In the rows, 128 means zero.
Where one turn sends some rows of the set: a few examples, then the rows asked:
q_934: [162 156 133 147 151 144 112 157 140 111 141 125 116  96 165 145 142 131
 130  89 110  87 127 134 127 103  97 160 147 140 138 125 146  78 111 134
 104 117 160 139 125 122 102 137 123]
q_277: [164 133 126 146 139 117 119 157 145 125 132 127 135  86 148 147 117 135
 170 113 127 116 138 153  97 143 103 136 131 125 138 137 124  87 137 140
 127 117 143 125 107 115 112 127 133]
q_478: [154 152 117 141 173 166 123 137 141  97 139 121 120 127 177 175 139 144
 135  99 130 108 132 109 119 131  86 145 149 116 121 152 148 103 151 141
 128 139 124 132 153 123 112 146 163]
q_562: [146 145 124 140 158 174 131 134 148 114 130 136 118 125 146 177 133 143
 148 112 153 115 130  97 125 136 112 146 121 113 136 154 129 115 158 139
 132 134 135 143 134 133 123 145 163]
q_846: [155 148 124 136 151 120 116 130 136 126 186 118 134  81 158 153 127 143
 161  97 158 107 131 137  87 148  85 145 149 108 119 147 135 102 146 148
 104 123 159 127 121 114 119 118 133]
q_315: [171 140 150 161 141 142 132 149 127 136 138 163 112 119 164 146 110 150
 124 117 131 107 122 126 125 134  96 169 168 141 152 114 139 115 119 134
 112 160 121 138 131 118 118 130 149]
q_703: [159 158 134 134 154 176 117 119 126 131 125 116 132 104 162 161 108 147
 119 100 161 100 124 144 125 145  99 140 136 116 125 123 113 116 135 121
 131 143 128 141 130 129  81 131 106]
q_603: [166 139 132 157 171 152 119 127 107 116 156 107 143 115 147 153 167 136
 128  96 109  90 120 123 107 129 110 139 152 130 114 115 143  91 138 132
 116 137 140 141  95 122 108 130 121]
q_872: [142 147  92 112 158 163 126 122 141 137 143 139 122 129 172 149 132 143
 148 111 148 119 125 126 111 140  85 127 136 112 137 141 138  97 133 122
  98 119 124 140 124 120 116 159 164]
q_681: [149 165 137 161 127 169 102 152 131 146 116 123 115  97 159 170 100 118
 176  96 140 104 112 115 105 134 111 154 155 134 128 116 132 105 135 133
 130 146 135 139 109 124 137 115 134]
q_407: [158 168 131 130 181 136  99 147 124 131 154 132 119  89 199 158 122 126
 150  85 139  90 104 104  97 127 113 140 161 131 131 107 136 108 139 150
  97 147 134 148 122 131 124 121 138]
q_426: [162 184 150 146 154 140 123 118 143 125 171 132 129 108 147 177 129 138
 147  91 161 121 148 127 109 142 120 120 140 113 121 149 111  96 142 138
 117 166 128 122 123 109  99 128 120]
q_217: [169 163 129 154 152 142 110 144 123  99 170 113 130 109 156 146 132 135
 131  86 173 121 102 130 127 151 105 147 158 124 140 149 153 122 143 146
 102 147 141 124 145 124 106 146 149]
q_224: [136 151 121 155 153 135 130 116 145 132 142 122 151 116 198 153 114 152
 163 100 110 112 121 132 108 153 102 170 143 130 109 129 126  91 135 126
 122 126 149 117 102  98 125 140 121]
q_495: [146 144 167 135 158 142 137 129 121 139 139 111 122 133 160 147 144 121
 164  93 138 109 104 138 109 113 116 145 162 120 145 120 116  83 149 125
 115 131 118 127 103 105 127 163 145]
q_858: [150 186 149 135 152 146 139 137 129 119 154 124 121 114 157 145 120 124
 169  86 160 123 118 116 120 150 106 103 155 122 144 134 143  91 129 131
 119 164 154 137 112 118 136 165 141]
q_838: [148 170 135 141 141 123 143 173 113 128 155 126 136 124 183 151 104 129
 160 124 145 109 122  92 111 149  92 132 155 145 117 124 126  98 126 125
 124 141 144 115 130 117 129 166 150]
q_15: [170 162 152 159 150 141 118 139 116 129 144 115 140 126 167 167 133 141
 139 119 136 126 135 134 102 125 119 148 143 138 127 132 122 115 113 163
 103 162 153 179 109 141 140 142 109]
q_134: [132 164 129 117 153 146 105 148 131 132 119 146 120 128 179 170 119 146
 142 104 143 136 117 118 110 144  97 150 132 139 122 139 147 109 151 122
 127 145 130 133 145 115 138 162 155]
q_289: [164 142 144 154 142 149 132 131 107 139 150 105 145 117 124 164 151 135
 131 107 134  91 125 107 111 125 114 157 138 129 111 119 130 110 150 125
 129 127 151 145  90 122 120 116 131]
q_978: [152 156 166 144 137 138 130 142 138 121 135 138 130 137 160 170 143 130
 144 120 134  85 133 106 130 120  88 148 141 142 121 137 122  96 103 132
  95 154 165 146 102 121 121 136 104]
q_616: [148 156 117 155 135 117 150 142 131 117 163 118 135 127 168 159 141 165
 143  94 163  98 118 120 132 174  94 151 153 103 109 116 121 115 132 130
 108 139 149 136 126 120 127 140 171]
q_131: [144 164 137 136 148 141 107 156 126 144 135 142 116  90 151 172 129 150
 165  77 149 107 112 157 110 151 123 120 143 120 114 120 118  85 140 150
 120 148 118 148 112 114 109 150 126]
q_328: [150 163 141 151 133 151 124 137 137 134 164 128 118 101 137 157 143 123
 152  99 160  93 125 112 121 123 117 193 137 129 134 129 134 101 130 130
  96 115 171 141 127 128 127 122 127]
q_639: [170 171 134 136 141 157 133 138 104 170 164 148 145  91 173 143 130 148
 129 104 130 110 136 129 119 140  97 150 145 132 133 104 133  94 120 124
 106 115 143 163 112 119 118 145 121]
q_904: [154 151 115 117 147 138 138 123 144 129 131 123 130 132 159 172 128 138
 163 101 138 107 125 130 125 145  86 150 141 106 132 142 146 107 125 121
 124 114 119 138 135 109 148 148 177]
q_284: [179 151 144 151 152 141 135 125 135 117 142 120 137 130 181 180 137 139
 149  98 141  84 128 123 112 164 129 155 150 114 127 133 122 137 120 135
 112 127 111 139 143 119 109 120 110]
q_709: [159 177 149 136 142 132 127 139 142 132 125 115 116 125 139 167 145 144
 156  69 130  93 123 152 129 132 120 161 144 119 117 110 125 100  94 128
  98 134 143 162 134 126 128 145 124]
q_140: [148 165 163 138 135 158 121 128 132 148 173 138 114 104 171 145 134 150
 134  81 139 120  99 123 114 132 119 174 156 115 155 137 137 108 137 122
 122 168 121 146 135 108 113 138 141]
q_712: [137 162 123 136 135 151 112 142 128 146 149 128 125 121 167 153 145 154
 139 108 158  97 124 119 112 133  91 170 149 130 103 107 114  99  99 125
  84 126 150 160 130 137  97 150 114]
q_256: [152 127 147 146 156 140 141 131 129 109 129 111 114 116 171 140 125 151
 148 120 112 110 134 144 123 136 109 151 149 113 135 107  95  93 136 136
 121 153 139 151 150 136 125 154 140]
q_24: [161 138 135 147 126 149 139 181 124 105 133 124 134 101 157 159 122 137
 149 124 149 122  99 128 134 134 123 149 138 127 143 148 135 123 125 143
 130 136 135 131 125 117 104 149 140]
q_799: [148 146 150 153 126 149 126 106 138 127 161  96 111 122 169 138 129 165
 143 100 145 119 141 106 108 143 102 150 167 109 124 134 111 121 147 134
 110 140 154 164 145 128 128 142 134]
q_522: [166 162 137 133 162 125 139 105 145 145 128 127 143 121 176 151 118 138
 151  96 157 104 137 137 121 133  97 143 141 112 135 133 115  97 152 145
  96 144 172 146  88 109 123 119 138]
q_851: [154 156 131 151 134 116 110 158 122 142 148 143 122 104 168 184 126 156
 161  97 169  91 128 122 104 160  95 139 173 130  90 120 131 111 133 158
 108 131 120 150 123 108 119 134 133]
q_258: [184 179 150 152 132 149 133 133 111 161 162 136 146 107 162 160 137 135
 150  82 119 100 136 145 126 152 102 159 150 120 137 110 141  90 114 129
 109 124 135 152 121 112 146 136 131]
q_270: [153 177 147 155 148 139 100 137 108 136 158  95 146 117 170 166 121 144
 127 103 127 129 126 139 100 129 109 169 139 144 107 125 117 106 127 143
 124 156 149 157 132 137 137 152 115]
q_22: [134 187 157 132 164 133 120 123 134 123 155 121 129 124 147 156 141 131
 137  87 130 108 124 123 117 127 113 167 133 157 106 125 126  89 137 108
 105 149 157 125 133 120 116 152 106]
q_611: [145 155 134 123 151 155 119 144 134 124 129 154 113 141 182 180 134 138
 153 104 150 118 118 121 112 146  88 131 142 115 135 152 151 114 134 149
 100 165 139 143 132 115 153 146 154]
q_811: [160 155 145 153 153 122 125 143 139 111 152 146 142 102 163 184 111 152
 142 129 136 108 150 112 122 148  99 133 143 134 107 132 113 101 113 138
 141 146 120 120 121 112 102 134 120]
q_790: [139 160 110 144 134 145 153 151 141 117 127 121 127 112 165 138 147 163
 148  93 141 133 121 143 128 150 115 122 145 110 125 120 124  93 134 119
 123 146 142 153 105 114  94 157 151]
q_416: [143 132 154 149 157 145 128 117 122 132 155 123 120 131 160 145 114 150
 142 110 152  96 109 106 112 126  76 142 181 139 121 115 137 117 133 133
 107 115 139 130  94 110 135 158 140]

q_858 turns into q_217
q_270 turns into q_289
q_934 turns into q_709
Now these:
q_416 turns into q_315
q_426 turns into q_846
q_284 turns into q_224
q_904 turns into q_134

Where one turn sends some rows of the set: a few examples, then the rows asked:
q_531: [114 143 147 137 105 143 108  79 137 132 138 144]
q_541: [152 153 129 154 124 111 104  78 114 123 143 109]
q_929: [150 155 166 161  99 117  93 126 144 151 118 130]
q_815: [140 161 156 160 116 109  96 131 142 115 135 120]
q_715: [134 173 164 140 109 118  90 124 132 145 115 134]
q_100: [145 162 152 157 137 111  85 126 132 122 145 127]
q_591: [134 129 144 140 104 160 114  95 137 131 133 134]
q_913: [140 127 139 133 121 135  74  81 144 131 128 128]
q_986: [142 127 151 153 116 140  66  96 141 142 133 124]
q_285: [126 155 129 143 131 153 117 106 138 133 131 146]
q_367: [138 154 125 165  94 105 100 100 131 159 128 145]
q_103: [149 148 125 130 102  92  93  89 136 144 128 123]
q_341: [162 150 143 152 123 106 113  79 109 129 134 115]
q_139: [146 150 164 150 127 113  92 132 133 115 145 135]
q_606: [131 163 135 133 125 145 117 107 118 136 121 152]
q_991: [124 153 144 157  86 104  94  96 133 144 124 149]
q_713: [156 148 132 150 112 130 114  86 102 126 135 106]
q_275: [149 135 165 159 128 136  99 103 161 133 136 126]
q_571: [158 152 129 147  92 100 113 102 137 143 118 114]
q_67: [149 145 171 151 141 125  90  87 141 137 141 124]
q_410: [120 163 131 156  87 111  86 101 123 147 127 142]
q_765: [161 141 124 142 112 132 128 107 116 141 140 135]
q_997: [128 140 139 145 117 137  66  81 143 132 129 118]
q_276: [153 149 138 133 116 122 117 111 102 130 156 138]
q_369: [125 166 134 146 130 149 107 109 114 138 135 150]

q_341 turns into q_991
q_410 turns into q_100
Now these:
q_765 turns into q_571
q_815 turns into q_986
q_531 turns into q_276

